0: [123 105 132 203 100 182 114 127 110 147 107 136 108 115 135 122 115 133
 119 165 123 158 123 112 131 129 121 131 130 141 255 119 106 128 119 135
 109 124 127 109 123 117 115 127 132 204 116 124 164 130 112 116 127 139
 126 125 118 143 158 139 121 214 132 132 153 121 162]
1: [115  99 115 104  89 127  96 131 100 117 102 105  92  99 143 122 111 120
 115 255 126 103 115 117 255 150 110 133 137 128 255 118  98 129 135 157
  97 162 117 109 146 110 129 144 132 135 130 110 248 101 103 110 103  99
 116 179 116 157 162 208 101 166 132 110 153 111 197]
2: [163  97 132 142  96 124 118 141  93 121 103 148 125 155 149 117 108 110
 128 119 143 129 119 251 121 111  92 147 130 150 111 129 105 187 120 130
 211 135 180 117 109 141 193 109 111 101 111 146 117 125 120 126 103 114
 115 119  92 111  90 140 109  96 132 131 126 106 123]
3: [106 124 130 132 122 119 129 120  97 187 143 137 146 113 124 138 148 135
 118 114 123 123 150 104 102 111 193 120 134 113 156 122 141 109 119 137
 106 115 126  99 144 117 109 127 145 140 110 163 156 138 104 119 135 120
 129 118 129 132 152 124 149 145 152 130 132 155 125]
4: [102 234 112 118 161 140 158 117  99 137 179 131 113 121 109 144 171 163
 125 102 119 121 123  99  94  99 166 116 119 117 104 122 211 108 125 117
  93 110 110  97 110 108  99 128 139 112 112 132 108 181 144 137 143 134
 116 119 138 124 107 129 103 123 117 134 119 166 103]
5: [ 94 255 111  96 116  94 195 114 124 135 238 123 103 114 103 123 178 156
 131  99 115 103 100  97  93  93 113 106 113 120  90 123 255 106 115 110
  96 102 111 101 108 100  97 126 131 100 121 131  98 157 183 136 182 144
 114 115 128 118 105 103  97 118 113 122 116 175 100]
6: [137 110 128 125 174 138 146 124 232 116 143 134 144 141 117 131 130 117
 147 104 126 137 136 111  97  95 134 125 124 123  92 143 147 107 120 115
 155 106 126 127 113 135 110 126 125 123 126 114 125 140 169 124 111 147
 133 117 148 115 100 121 124 111 113 140 118 129  98]
7: [137 104 144 158 120 156 186 123 125 174 141 142 170 140 120 128 132 113
 129 100 126 137 166 118 102 100 111 117 129 116  91 139 135 109 123 119
 186 114 134 100 121 226 117 118 120 127 102 167 113 155 136 155 133 134
 124 112 102 115 100 116 140 100 125 136 121 120  99]
8: [126 115 113 108 103 106 105 135 185 113 114 115 123 101 125 121 116 141
 123 181 123 115 117 119 238 255 113 130 139 126 158 118 102 137 133 172
 110 164 112 118 153 110 119 148 121 111 129 108 127 115 110 129 135 118
 114 167 114 163 192 130 100 123 123 124 129 120 155]
9: [119 102 122 102 199  98 133 115 116 106 161 112 116 117 111 135 162 123
 143  99 119 131 113 100  92  86 126 111 109 118  93 135 209 102 111 106
 108 103 104 138 103 105  95 128 136 119 155 100 104 131 186 112 104 167
 162 114 203 122  96 105 126 134 105 122 116 148  95]
10: [112 153 124 173 103 101 181 126 123 201 135 130 125 126 116 124 129 137
 120 113 120 118 130 109 128 159 117 117 149 121 137 120 125 122 130 149
 117 147 121 102 123 124 107 130 123 122 106 255  99 150 109 155 189 125
 113 118 104 123 167 120 115 126 135 136 125 131 151]
11: [171  99 117 109  89  88 106 154 121 104 102 129 137 113 130 110 108 113
 131 124 156 141 108 170 158 143  91 131 122 166 108 122 104 255 118 114
 136 157 121 238 109 114 122 113 109 113 118 113 106 115 121 119 117 115
 111 157  88 114 101 113  94  90 115 122 123 105 132]
12: [116 161 125 143 114 112 147 127 146 135 142 134 153 131 115 123 125 135
 138 112 125 123 127 111 114 140 122 124 128 130 108 124 132 130 123 124
 131 128 121 116 124 129 116 129 119 117 118 130  96 141 157 160 205 148
 113 122 122 118 116 130 101 116 120 145 122 126 122]
13: [126 103 165 250 109 135 176 121 115 138 124 137 134 140 121 128 125 118
 133 101 129 142 123 112  99  94 134 119 122 122 109 137 123 107 110 117
 131 103 140 108 115 176 113 122 121 145 115 145 106 142 153 131 117 162
 140 112 119 113 105 116 189 142 120 138 123 118  98]
14: [100 183 114 119 127 144 118 116 124 136 155 123 114 108 110 137 160 174
 120 116 118 109 131  99 108 108 204 120 135 117 155 118 141 108 121 143
  96 118 114 102 124 117 103 140 154 133 117 125 116 151 114 118 144 166
 120 123 162 147 233 137 106 193 126 131 129 146 128]

[117 150 119 123 126 150 122 126 189 132 136 135 148 128 121 132 124 132
 129 119 124 118 154 120 130 147 122 127 132 117 115 124 110 126 151 134
 128 163 118  96 143 127 127 140 126 112 115 123 113 151 112 164 179 116
 114 122 121 121 145 127 103 110 129 148 124 122 129] >> 12 6 10 3 7
[135 100 123 117  94 108 117 163 117 110 104 128 127 122 138 116 106 117
 132 135 149 189 104 126 158 133  93 142 124 170 140 123 105 222 119 119
 125 137 129 195 121 122 129 120 113 159 123 124 115 119 132 122 124 129
 117 153 108 123  91 155  99 105 115 122 125 110 125] >> 11 12 2 6 8
[110 131 117 108 120 102 130 140 176 115 124 132 135 128 118 123 113 126
 150 116 134 148 122 125 114 182 107 137 122 131  99 129 114 152 131 114
 175 125 125 153 121 125 118 122 119 112 134 120 103 121 153 151 151 141
 112 135 122 122 101 142  96  99 119 130 121 122 111] >> 12 6 11 7 2
[142  90 181 134  89 116 112 136  90 109 100 135 136 150 153 116 107 112
 129 124 158 150 100 118 107  94  90 138 111 194 126 126 104 143 103 115
 151 108 152 255 104 134 123 108 111 221 123 115 119 118 149 110  96 153
 147 129  96 125  93 119 132 162 121 113 128 103 107] >> 11 13 2 12 0
[255  93 122 107  89 106 106 130 130 112 104 144 116 112 153 117 111 111
 118 137 128 100 139 255 170 171  88 130 166 118 125 120  98 173 156 138
 128 177 140  96 132 116 177 122 113  99 112 122 110 117  99 126 119  98
 112 120  91 109 109 112 102 105 124 135 133 103 190] >> 2 11 8 12 10
[129 121 122 154  94 102 113 127 105 160 120 146 127 113 125 126 121 124
 116 145 122 104 143 132 170 190 113 132 159 117 176 118 106 137 142 161
 102 164 142  99 157 130 132 131 127 114 107 235 155 109  99 123 119  99
 115 123  96 125 181 113 111 126 185 131 139 113 207] >> 10 3 8 0 12
[ 97 254 114 107 123 121 116 116 139 139 153 125 111 107 109 134 180 178
 119 118 116 115 118  98 108 105 179 115 133 118 155 118 146 109 115 138
  84 120 109  97 127 106  97 144 153 110 114 126 112 153 112 116 160 134
 117 123 158 149 201 118 103 199 125 132 129 158 132] >> 14 4 3 12 5
[111  98 129 101 165 127 123 116 104 107 129 102 105 111 119 130 132 123
 126 105 122 167 113 101  93  92 171 116 112 122  97 135 128 104 109 109
 101 100 113 151 118 116 103 133 143 139 232  98 112 111 127 110  96 130
 192 118 186 140 101 110 187 146 115 114 121 134  97] >> 9 6 3 13 12
[133 110 117 112  99 105 118 145 135 111 110 140 144 121 123 117 111 113
 141 120 137 147 111 151 136 196  92 136 122 147 105 126 111 190 135 116
 161 143 124 195 110 129 130 119 113 114 122 118  98 118 141 144 143 133
 112 144 104 115 115 125  97  94 120 130 121 110 120] >> 11 12 2 6 8
[216  99 120 131  89  90 113 137 132 129 103 140 118 106 150 118 110 113
 118 144 129  98 145 247 174 173  87 138 176 122 159 119 100 172 154 151
 128 198 132  94 131 117 188 125 114  97 109 178 134 106  97 127 124  96
 112 121  87 116 114 110 107 102 136 130 133 104 226] >> 2 11 8 10 12
[115  95 138 125 106 182 105 125 108 126 106 116 116 123 132 137 117 116
 119 151 125 108 160 151 123 135 127 138 134 118 135 126 102 113 137 133
 117 131 148 102 143 144 169 130 137 131 123 113 211 105 103 118 110 101
 132 119 114 128 129 127 143 136 182 123 158 112 143] >> 3 0 2 12 7
[129  92 164 142 107 182 117 140  88 115 103 114 114 156 167 120 110 112
 123 127 141 213 115 119 115 105 118 143 115 141 120 135 103 114 115 121
 133 112 147 168 123 159 147 117 129 191 148 108 153 110 122 111 105 116
 159 124 112 126  96 134 177 123 128 116 133 110 105] >> 13 0 7 6 3
[116 106 127 136 131 188 111 129 119 129 119 110 106 145 129 141 119 122
 120 149 129 129 163 130 128 160 124 143 136 122 145 127 105 114 155 131
 126 126 131 106 176 128 156 147 145 128 142 114 169 110 107 123 117 111
 125 128 138 131 133 159 120 126 145 122 138 124 134] >> 3 0 12 8 6
[111  99 117 105  90  97  98 118 104 119 103 119 104 103 124 124 111 132
 114 255 121  99 113 111 164 155 104 130 161 119 255 117  97 130 124 210
  90 173 118 102 166 107 117 138 130 120 114 118 185 104  97 109 112 102
 115 133  99 144 208 129 106 196 139 122 172 114 255] >> 1 8 0 3 14
[135  96 143 129 101 117 115 146 101 111 103 114 122 193 153 120 112 105
 134 112 140 143 131 155 143 104 102 140 118 131  95 151 102 124 116 119
 214 116 157 199 124 171 165 112 112 154 131 109 117 105 122 131 103 107
 132 126 102 121  87 128 152 106 126 118 123 109  98] >> 2 7 11 13 6
